128 stands for zero in the data rows.
Some points:
[142 157 190 186 102 134 121 131 152  81 113 137 157  96 146  96 193 112
 104 102 114 111 135 150 144 124 137 169  58  48 120 102  95 150 109 157
 146 118 117 183 141 131  70 148 112 130 136 143  75 102 143 158]
[ 48 141 102 110 124  91 136 121 140 130  99 142 193 101 134 132 116 108
 167  68 163 141 107 147 135  85 123 111 102 125  74 123 153  49 132 124
  90 116 158 154 159 152 127 114 162 191 219 139 121  54  88 128]
[129 105 150 131  68  87 127 170 115 125 158 126 164 100 116  85  69 138
 106 167 131 110 179  32 103 164 166 152 108 107 152 143 139 102  80 154
 147 172 155 124 129 174 122 145 129 116 129  87 144  80 150 126]
[ 95 117  54 116 127 113 109 135 127 110 147 151   1  91 104  39 149 103
 125 153 143 141 100 146 127 102 132 151 127  99 180  77 150 148  94 109
 134 115 125 150  85 162 153 162 133 140 155 165 124 105  94 161]
[148 113 108 127 100 111  95  92 163 130  92 255 112  84 162 131 136 102
 118 142 181  72 129  90 120 110 120  69 134  97 129 188 153 112 140 142
 144 135 107 128 117  98 101 112 103 149 102 140 150 165 131  59]
[134  80 127 108  23 171 126 156 124 124 139  93 127 181 169 116 182  96
 144 111 161  77 124 157 115 131 128 135 144 129 138 127 137  80 148 145
 114 123  79 132  87 149 156 132 229  95  99 133 139 119 114 110]
[132  83 126 151 121 106 110 134  41 172 100 141 116 128  72 133 139 152
  88 154 144 137  83 191 117 148 115 116 110  81 149 139 137 111 169 139
  79 116 120 157 136 102 121  99 118 114 147  92  95 128 183 130]
[ 89 141 162 141 102 212 137 116 137 126 114 128 104  52 121 197 126 129
 124 150 124 119 100 116  46  77 153 160 131 114 100 140 127 121 133 166
 116 160 197 136  81 101 185 149 131  72 113 126  94 125  74 126]
[127 183 107  80 156 136 152 106  77 132 142 116 124 123 174 140 114 126
  96 130 215 150 119 115  83 123 136 150  92 108 200 163  59 139 191 138
 193 107 157 139 140 167 137 113 140 155 144 123 149 174 103 187]
[153 154  92 108 109  87 186  88  95 119 101 135 124 154  85 114 102 159
 255 105 141 119 167  87 136 120 105 156 104 112 140 112 104 116 151 133
 115 133 133 133  41 112 126 126  98  84 139 110  89  81 126 133]
[109 125 131 122 125 165 149 143  89 102 162 224 139 173 120 168 103 118
 120 110  91 191 110  71 117 124 122 124 136 107 129 134 126 119 136 142
  99 147 104 194 121 134 161 127 124 119 119 245 152  76 173 150]
[ 91  43 143 110 136 150 118  97  95 113  92 109 120 114 137 145  75 114
 204 140  82 132 168 164 122 108 131  74  84 114 132 152 152 149 122 126
 202 118 105 138 111 125 102 109 170 115 116 141 107 115 152 150]
[128 146 182 159  82 147 189  22 121 128 157 135 132 135  81 125 154 127
 121 136 168 161 138 130 177 132 134 131 110 118 161 136 155  97 106 128
 102 149  80  64 191 102 148 144 155  95 132 137 148 131  93 154]
[116  95 103 144 211 105 135 176 167 136 115 105 142 142 108 172 100 143
 142 113 210  92  72 128 118 127 177 117 138  76 119 147 120 133  60 136
 142 131  93 109 139 128 122 155 153  89  90 145 125 110 157 196]
[188  94 124  84 152 168 115 168 107  44 124 114 117  89 107 126 134 126
 152 157 133 137 178 112 134 109 120 121 162 145 110 171  83 133 156 122
  50 157 116 101 163 138  96 220 168 149 165 138 123 123  98 138]
[109  93  89 132  82 151 130 155 158 124  46 135 172 152 124 106  74  85
  98 145 102 178 131 127 127 164 153 121 122  44 139 108 115 124 156 105
 128 150 121  50 147 164 179 135  96 134 116 147  37 156  78 121]
[148 119 123 171 140 126 109  67 136 109 128 160 139 103 118 166 115 136
 116 105 143 159  98  85 139 150 116 116 135 147 114   1 142 182 148 105
 143 119 133  98  89 133 108 148 205 130 111  93 144 144 135 155]
[109  44 150 108 127 102 121 142 105 122 130 164 117 124 149 125 157 127
 109  84 113 144 162 128 144  95 176 138 101 143 147 100  52 113 111 169
 147  95 135 111 147 107 182 114 115 174  99 110 178  93  87 137]
[109 138 179  83 119 139 122 158 156 118 133 126 125 128 151 112 140 181
 138 107 145 177 120 119 129 123 177 141 144  19  91 145 121 167 138  10
  88 119 118 128 105 104 125  84 121 129  99  79 173 133 116 119]
[133 125 101 125 129  96 155 171 101 130 111  99 194 154 177 113 188 149
 127 154 120 127  55  86 133 109 135 100   1 150 127 101 147 173 126 148
  76 153 134  86  90  97 119 129 136 133 117 155 155 147 100  99]
[ 55 121 113 170 152 117 126 118 138 114 183 102  99 116 149 116 130 115
 134  20 112 119 171  99 114 205  96 122 132  98 169 153 116 117 135 140
  46 139 151 140 119 102 113 104 156 127 129 136 122 222 135 109]
[123 103  58 142  32 141 133 125 109 105 151 109 136 141 164 159 104 156
 124 134 142 135 145 143 107 110 126 184 100 132 136 148 159 140  81  48
 153 120 143 141 173  35 116 135 123 129 155 148 131 146 142 110]
[130 156 136 159 137 154 121 136 133 148   0 121  71 137 154 126 165 153
 141 103 127 201 131 126 111 151 121 171 127 178 160 165 144 115  77 140
 108 159 108 107 137 141 120 126 129 150 124 116 170 108 176 120]
[155  91  91 117 122  98 177 127 150 123 156  99 158  62 173 128 143 192
 119 139  85 170  86 145 154 106  57 171 208 110 139 153 152  99 144 171
 146 114 111 110 138 133 116  87 119 145  55 130 108 115 132 143]
[ 84 114 138 128 110 129 109 158 139 142 120 156 133 166 115  98 131 182
 132 180 136 141 132 118 137 154 135 175 150 206  64 124 118  94 118 157
 121  70 127 155 123 113  94 120 111  97 134 140 110 234  97 184]
[151 108  95 184 127 101  84 147 139 141 160  90 121 109 122 157 142  11
 172 171 159 210 122 142 143 157 105 159 117 121  85 168 138 161 148 144
 128 144 135 150 142 142 120  88  99  87 107 115 188 112  98  94]
[143 169 116 163 121  94 143 128  43 170 134 134 152 139 146  95 152  55
 156 117 116 123 112  99 101 102 174 159 203 127  75 138 101 156 101 117
 144 157 102 119 138  84 115 117 178 184 113 126  72 151 140 125]
[142 161 107 147  99 122  99 152 101 123 120 124 118 145 104 155 121 168
 117 128 151 133 170 129 114 105 120 106 111 122 134 120 174 120 106 102
  87 135 198 141 142 173  95 116 155 208   2 140 102 130 132 135]
[119 115 114 121 123 163 145 116 118 167 122 116 165  94 143  70 110 129
 130 137 120 105 135 183 150 131 149 109 163 135 116 103 133 113 137 105
 138 255 170 133 125 131 120 108 115 114 141 168 195 151 148 191]
[139  99 134 157 119  85 115 130 138 125 106 140 104 162 179 220 104 139
 131 134  56  75  92 109 151 136 178 200 139 108 164 143 172 146 150 122
 111 145 129 143 131 163 124 130 147 158 196 117 142 142 103 148]
[118 118 163 119 127 108 142 128 126 167 125  98  89 126 129 179 158 130
 125 142 140 140 144  91 255 106 179 118 113 148 157 143 115  90 163  71
 150 150 145 160 114 144 105 144 132 102 106 178  87 142 105  87]
[125 105 107 128  87 147  89  80 149  99 164 108  55 179 105 128 147 140
 133 119 123 103  86 109 138 117 144 140  78 154  78 176 110 148 176 156
 123 189 133  68 135 115 108  71  97 197 108 123  92  85 149 181]
[126 120 155 162  92 118 252 179 148  70 134 152 123 140  91 108 135 116
 133 122 109 153  84 156 119 168 150  81 129 149 127 201 160 142 142 114
 179 118 142 141  80 153  90 121 142 195 134 114 143 160 114 133]
[122 132  95  58 103 162 129  90 170 104 129 117 170 142 103 145 136 113
  89 128 129 148  83 124 117 113 137 137 129 122 128  97  57 133 115 132
 143 137 121 154 138 188  49 118 154  93 150  98 124 135 199  66]
[122 156 105 176 140 135  89  92 115  74 104 123 202 124 101  93 138 153
 149 131 118  65 122 160 151 146 182 141 177 148 159 163 120 176 167 124
 128  64 178 129 139 124 186 143 117 128 108 163 157 100 152 100]
[158 177 133 168  29 125  88 163 130 139 127 135 129  97 148 154  48 157
 145 110 114 109  81 169 156 147  94  88 106 121 124 126  23 118 112 127
 129 118  89 141 113 118 130 145 143 143 113 122 155 130 109 152]
[136 112 144 209 110 129 158 132 163 150 127  84  93 148 160  98 111 151
 143 153 134 139 128  98  44 108 151 105 152 122 120  70 120  94 229 112
 123  82 114 112 166 110  69 139 120 146 118 167 168  83 147 117]
[206 144 148  53 133 125 111  73 146 136  93 112 131 185 125 109 125 128
 127 124 124 114 128 128 110 170 104 134 106  61  83 121 183 145 123 154
 158 108 149 190 152 129 137 141 138 134 118 176 160 143  89 148]
[ 97 162 104 125 170  95 134  94 183 176 156 137 117 147 108 120  94 145
 114 155  83 138 172 198 114  83 151 167  79 107 118 157  97 125 135 146
 112 151  73 133  83 128 125 177 170 175 109 141 152 124 111  81]
[110 151  78 145 154 227 200 192 155 160 119 165 116 144 137 137 130  96
 123 144 125  84 163 108 204 115  84 137  98 103 115 132 122 159 156 132
 136 102 145 138 153 115 134  97 171 123 128  87 131  98 157 149]
[104 113 190 129 104  85 171 129 117 135 120 137 101 130 115 127 121 136
 136 136 137  82 124 144  99  93  60 136 164 122 115 133 103 221  87 104
 104 108 132  53 154 190 126  66 126  99 141 175 139 125 121  85]
[133 152 100 157 161 165 131 137  77 123 151 124  72 142 166 104 114 196
 133  87 108 127  92 113 142 116 136  97 111 107  51 118 143 129 118 146
 185 133 116 151 196 186 160 160 131 107 128  99 118 153 120  54]
[148 179 109  77  72 103 150 138 116 142 142 110  86 117 147 170 135  79
  99 109  96 143 150 168 148 108 186  79 153 116  94 117 161 123 111 155
  95  63 158  58 107 127 130 164  90 107 161 125 135 130 207 159]
[128 103 133 148 113 113 154 104 168 140 152 129 132 132 157 165 168 163
 157 191 184 142 161 141 124 171  99 119 119 123 100 117  97 150 125 110
 132 145 134 129 106 152 235 163 130 224 153 133  96 139 219 108]
[ 46 155 144 109  93 139  78 147 100 142 154 173 147 139 165 135 162 164
 185 143 146 151 160 146 137 150 137 113 165 114 164 131 172 194 151 158
 143 142 103 115 136 147  75 182 117 120 139 112 107  87 113 138]
[113 157 141  89 159 104 123 165 126 144 141 167 116 120 126 147 156  95
 120  94 102  85  89 146  96 199  65 170  98 136 120 125 111  75 153  57
 192 135 154  64 140 123 107 199 120 114  87 135 128  86 136 124]
[157 114 142 135 145 170 134 134 121 133 162 128 175 111 128 139 128  94
 154  81 136 107 160 153  84  74 146 145  81 170 134 121 170 107 146  89
  98 118  43 127 123 210 140 138  38 127 110 119 117 191 140 149]
[155  94 159 150 142 157 124  82 136 181 147 103 152 168 176  90  94 114
  64 104 146 146 106 117 122 125  91  92 147 163 151 182 130 166  92 118
 107 110 154 153  83 123 116 169 102 147 151 102  65  51  79 123]
[131 123 124 164 124 101  73 167 147 140 116 108 155 164  82 142 183 147
  97  96 105 139 169  86 107  39  52  90 156  90 137 138 123 124 144 116
 202 153 124 111 109 122 153 129 136 123 183 130 142 164 133 158]
[156 133 151 116 157 140 123 128 161 119 152 142 126 171 124 141 153 105
 212 180  85 130  98 145 100 101 143  86 141 124 220  91 107  87  72 124
 117 149 163 153 164  94 133 111 103 147 128  88 110 152 118 118]
[130 119 135 121 121 140 146 176 128 101 113 105 125 155  94 162 105 140
  91  63 193 130 141 177 150 139 129 153 163 134 133  66 148 164 146 169
 160 167 117 127 116  60 110 122  85 186 123 141 127 131 105  66]
[ 97 170 124 138 144  53 135 129 114  23 105 118 107 158 173 122 125 113
  55 170 128 117 152 154 126 120 126  98 138 169 115 123 138 105 141  94
 109 171  67 175 122 121 179 103 125  64 106  88  98  92 121 145]
[123 160 118  85  89 126 127 155 173 183 132  89 130  63  70 146 157 140
 124 106  95 120 113  87  86 175 151  99 106 179 150 120 142 187 141 128
 128 128  76 188 173 107 169 105 151 139 132 133 105 102 119 134]
[ 77 153 132 119 146 183 115 103  81 103 122  50 140 114 119 158 124 109
 111 196 111  90 103  62 144 163  90 129 139  84 117 116 138  81  97 116
 133  89  70 113  95 118 114 112  99 222 126 132 156 125 132 113]
[134 145 211 118 137 130  92 167 149 106 151 117 138 114 143  71  63 114
 128 132 144 158  93 123 145  93 104 160  79 148 145 146 173 131 151 140
 135 114 132  91 127  62 148 123 177 134 132 155 114 163 230 109]
[204 146 127 144 157 165 107 145 127 131 165 161 119 114 145 127 144 170
 110 147 127 140 173 164 113 179 185 126 118 130 129 122 142  78 119 117
 139 126 110  69  89 136 121  17 173 115 175 171  94  83  93 104]
Along one direction, these points spread out more than along any other. Take the direction at right angles to it along which they spread out most. Go by this last direction. How far along it is each point below, from 0 to 99? 50 is the average, and the first point above lies past it. One standard deviation of the points above along it is 16.
[188  94 124  84 152 168 115 168 107  44 124 114 117  89 107 126 134 126
 152 157 133 137 178 112 134 109 120 121 162 145 110 171  83 133 156 122
  50 157 116 101 163 138  96 220 168 149 165 138 123 123  98 138] 37
[158 177 133 168  29 125  88 163 130 139 127 135 129  97 148 154  48 157
 145 110 114 109  81 169 156 147  94  88 106 121 124 126  23 118 112 127
 129 118  89 141 113 118 130 145 143 143 113 122 155 130 109 152] 68
[204 146 127 144 157 165 107 145 127 131 165 161 119 114 145 127 144 170
 110 147 127 140 173 164 113 179 185 126 118 130 129 122 142  78 119 117
 139 126 110  69  89 136 121  17 173 115 175 171  94  83  93 104] 21
[206 144 148  53 133 125 111  73 146 136  93 112 131 185 125 109 125 128
 127 124 124 114 128 128 110 170 104 134 106  61  83 121 183 145 123 154
 158 108 149 190 152 129 137 141 138 134 118 176 160 143  89 148] 81
[151 108  95 184 127 101  84 147 139 141 160  90 121 109 122 157 142  11
 172 171 159 210 122 142 143 157 105 159 117 121  85 168 138 161 148 144
 128 144 135 150 142 142 120  88  99  87 107 115 188 112  98  94] 34
[148 119 123 171 140 126 109  67 136 109 128 160 139 103 118 166 115 136
 116 105 143 159  98  85 139 150 116 116 135 147 114   1 142 182 148 105
 143 119 133  98  89 133 108 148 205 130 111  93 144 144 135 155] 73
[118 118 163 119 127 108 142 128 126 167 125  98  89 126 129 179 158 130
 125 142 140 140 144  91 255 106 179 118 113 148 157 143 115  90 163  71
 150 150 145 160 114 144 105 144 132 102 106 178  87 142 105  87] 37
[136 112 144 209 110 129 158 132 163 150 127  84  93 148 160  98 111 151
 143 153 134 139 128  98  44 108 151 105 152 122 120  70 120  94 229 112
 123  82 114 112 166 110  69 139 120 146 118 167 168  83 147 117] 42
[157 114 142 135 145 170 134 134 121 133 162 128 175 111 128 139 128  94
 154  81 136 107 160 153  84  74 146 145  81 170 134 121 170 107 146  89
  98 118  43 127 123 210 140 138  38 127 110 119 117 191 140 149] 37
[148 179 109  77  72 103 150 138 116 142 142 110  86 117 147 170 135  79
  99 109  96 143 150 168 148 108 186  79 153 116  94 117 161 123 111 155
  95  63 158  58 107 127 130 164  90 107 161 125 135 130 207 159] 38
[139  99 134 157 119  85 115 130 138 125 106 140 104 162 179 220 104 139
 131 134  56  75  92 109 151 136 178 200 139 108 164 143 172 146 150 122
 111 145 129 143 131 163 124 130 147 158 196 117 142 142 103 148] 46
[ 77 153 132 119 146 183 115 103  81 103 122  50 140 114 119 158 124 109
 111 196 111  90 103  62 144 163  90 129 139  84 117 116 138  81  97 116
 133  89  70 113  95 118 114 112  99 222 126 132 156 125 132 113] 64
[109 125 131 122 125 165 149 143  89 102 162 224 139 173 120 168 103 118
 120 110  91 191 110  71 117 124 122 124 136 107 129 134 126 119 136 142
  99 147 104 194 121 134 161 127 124 119 119 245 152  76 173 150] 58
[ 84 114 138 128 110 129 109 158 139 142 120 156 133 166 115  98 131 182
 132 180 136 141 132 118 137 154 135 175 150 206  64 124 118  94 118 157
 121  70 127 155 123 113  94 120 111  97 134 140 110 234  97 184] 31
[148 113 108 127 100 111  95  92 163 130  92 255 112  84 162 131 136 102
 118 142 181  72 129  90 120 110 120  69 134  97 129 188 153 112 140 142
 144 135 107 128 117  98 101 112 103 149 102 140 150 165 131  59] 49
[128 146 182 159  82 147 189  22 121 128 157 135 132 135  81 125 154 127
 121 136 168 161 138 130 177 132 134 131 110 118 161 136 155  97 106 128
 102 149  80  64 191 102 148 144 155  95 132 137 148 131  93 154] 20
